Some points, each followed by its number:
[-0.386 -1.648 -0.408  0.216  0.876 -0.447  1.573 -0.242  0.439  0.854] 0
[-1.844 -1.122 -3.293 -1.466  2.155 -2.207  1.939 -0.734  0.216  2.633] 1
[-1.106 -1.112 -2.126 -0.179  0.778 -1.438  0.787 -1.826  0.476  1.984] 2
[-0.333 -0.063 -0.318 -0.544  1.360 -0.606  0.552 -0.147 -1.245  0.968] 3
[-1.036 -2.080 -1.999 -0.001  0.502 -0.472  2.020 -0.197  1.110  0.769] 4
[-2.141 -1.634 -2.061 -0.324  2.290 -2.278  2.042  0.250  0.209  1.248] 5
[-0.905 -0.914 -1.966  0.377  0.528 -0.546  0.859 -0.020  0.887  0.796] 6
[-0.555 -0.484 -1.627  0.830  0.391 -0.408  1.010 -0.361  0.793  1.585] 7
[-0.553 -0.651 -1.598 -0.093  0.002 -0.232  0.205 -0.914 -0.057  0.251] 8
[-0.933 -1.188 -1.975 -0.069  0.579 -0.590  1.557 -0.502  0.863  0.773] 9
[-0.525  0.455 -1.265 -0.815  0.219 -0.781  0.164 -0.528 -0.964  0.481] 10
[-0.287  0.712 -0.516 -0.643  0.009 -1.289  0.031 -0.310 -0.650  1.078] 11
[-0.898  0.799 -1.135 -0.791  0.572 -1.463  0.144  0.284 -0.621  0.813] 12
[-1.582  1.550 -0.105 -0.921  0.116 -1.750 -0.140  0.062 -1.118  0.275] 13
[-0.681  0.125 -0.991 -0.579  0.272 -0.818 -0.642  0.551 -0.353  0.910] 14
[-0.142 -0.214  0.980 -0.484 -0.456 -0.690  0.717  2.373 -0.180 -1.744] 15
[-0.703  0.638 -0.326 -0.787  0.194 -1.061  0.182  0.700 -0.433 -0.116] 16
[ 0.325 -0.880  0.673  0.154 -0.010  0.912  0.599 -0.188  0.827  0.285] 17
[ 0.120  0.662  0.308  0.208 -1.010 -0.038 -0.569  2.419 -0.129 -1.394] 18
Which five points above are nearest to each new point by angle? Their numbers follow each, nearest first.
[ 0.931  1.064  0.850  0.493 -0.732 -0.154 -1.715  0.422 -0.967 -0.491] 18 15 13 11 16
[-0.412  0.657  0.036 -0.582  1.167  0.116 -0.198 -0.104 -0.756  0.881] 3 12 11 10 13
[ 0.768 -0.315  0.219  1.429 -1.836  1.270 -0.256 -0.769  0.799 -0.363] 17 18 7 8 4
[ 0.682 -0.731  0.406  1.611 -1.280  1.687 -0.270 -0.237  0.988  0.318] 17 7 18 4 0
[-0.509  0.433 -0.574 -0.799  1.265  0.206  0.187 -0.209 -0.786  1.394] 3 10 1 12 11
[ 2.052 -0.842  0.019  1.447 -1.898  1.139 -0.535 -0.397  0.767 -0.304] 17 18 7 8 15
[ 0.764 -0.683  0.061  1.902 -1.979  1.817 -0.096 -1.494  1.105  0.132] 17 7 8 4 6
[ 0.863  0.678  0.355  0.841 -1.260  0.694 -1.455  0.060 -0.145 -0.597] 18 15 17 13 14
[ 1.473 -0.806 -0.052  1.515 -1.141  0.918  0.046 -0.868  1.303 -0.779] 17 4 7 8 0
[-0.146  0.589 -0.782 -0.733 -0.146 -0.491 -0.302 -0.217 -1.028 -0.112] 10 13 11 12 16
[ 0.326  1.105  0.531 -0.556 -0.928 -0.175 -1.506  0.241 -1.084 -1.156] 18 13 15 16 11
[ 0.382 -0.360  0.056 -0.399  0.167 -0.060  0.090 -0.083  0.293 -0.294] 17 0 15 4 9
[-0.803  0.976 -0.622 -1.259  1.734 -0.064 -0.288  0.235 -1.811  1.469] 3 12 10 14 11
[-0.582  1.224  0.063 -0.097 -0.077 -0.687 -0.340 -0.059 -0.829 -0.349] 13 16 12 11 10
[ 1.254 -0.432  0.199  1.488 -1.164  1.287 -0.207 -1.314  0.979 -0.278] 17 7 8 4 0
[ 1.634 -0.829  0.255  1.544 -1.088  1.034 -0.016 -0.856  1.170 -0.362] 17 7 0 4 18
[ 2.227 -0.997 -0.056  1.852 -1.969  1.685 -0.560 -0.563  0.900  0.031] 17 18 7 8 4
[ 1.390 -0.897 -0.360  2.443 -1.216  1.615  0.047 -0.771  0.947  0.141] 17 7 4 6 8
[ 0.507 -1.159 -0.216  0.516  0.084  1.267  1.444 -0.908  1.362  1.105] 17 0 4 7 9
[-1.320 -0.200 -1.919 -1.237  1.297 -1.462  1.236 -0.072 -0.032  1.243] 1 5 12 2 9
[ 0.323 -1.154  0.402  0.254  0.140  1.439  1.003 -1.311  1.240  1.335] 17 0 7 4 9
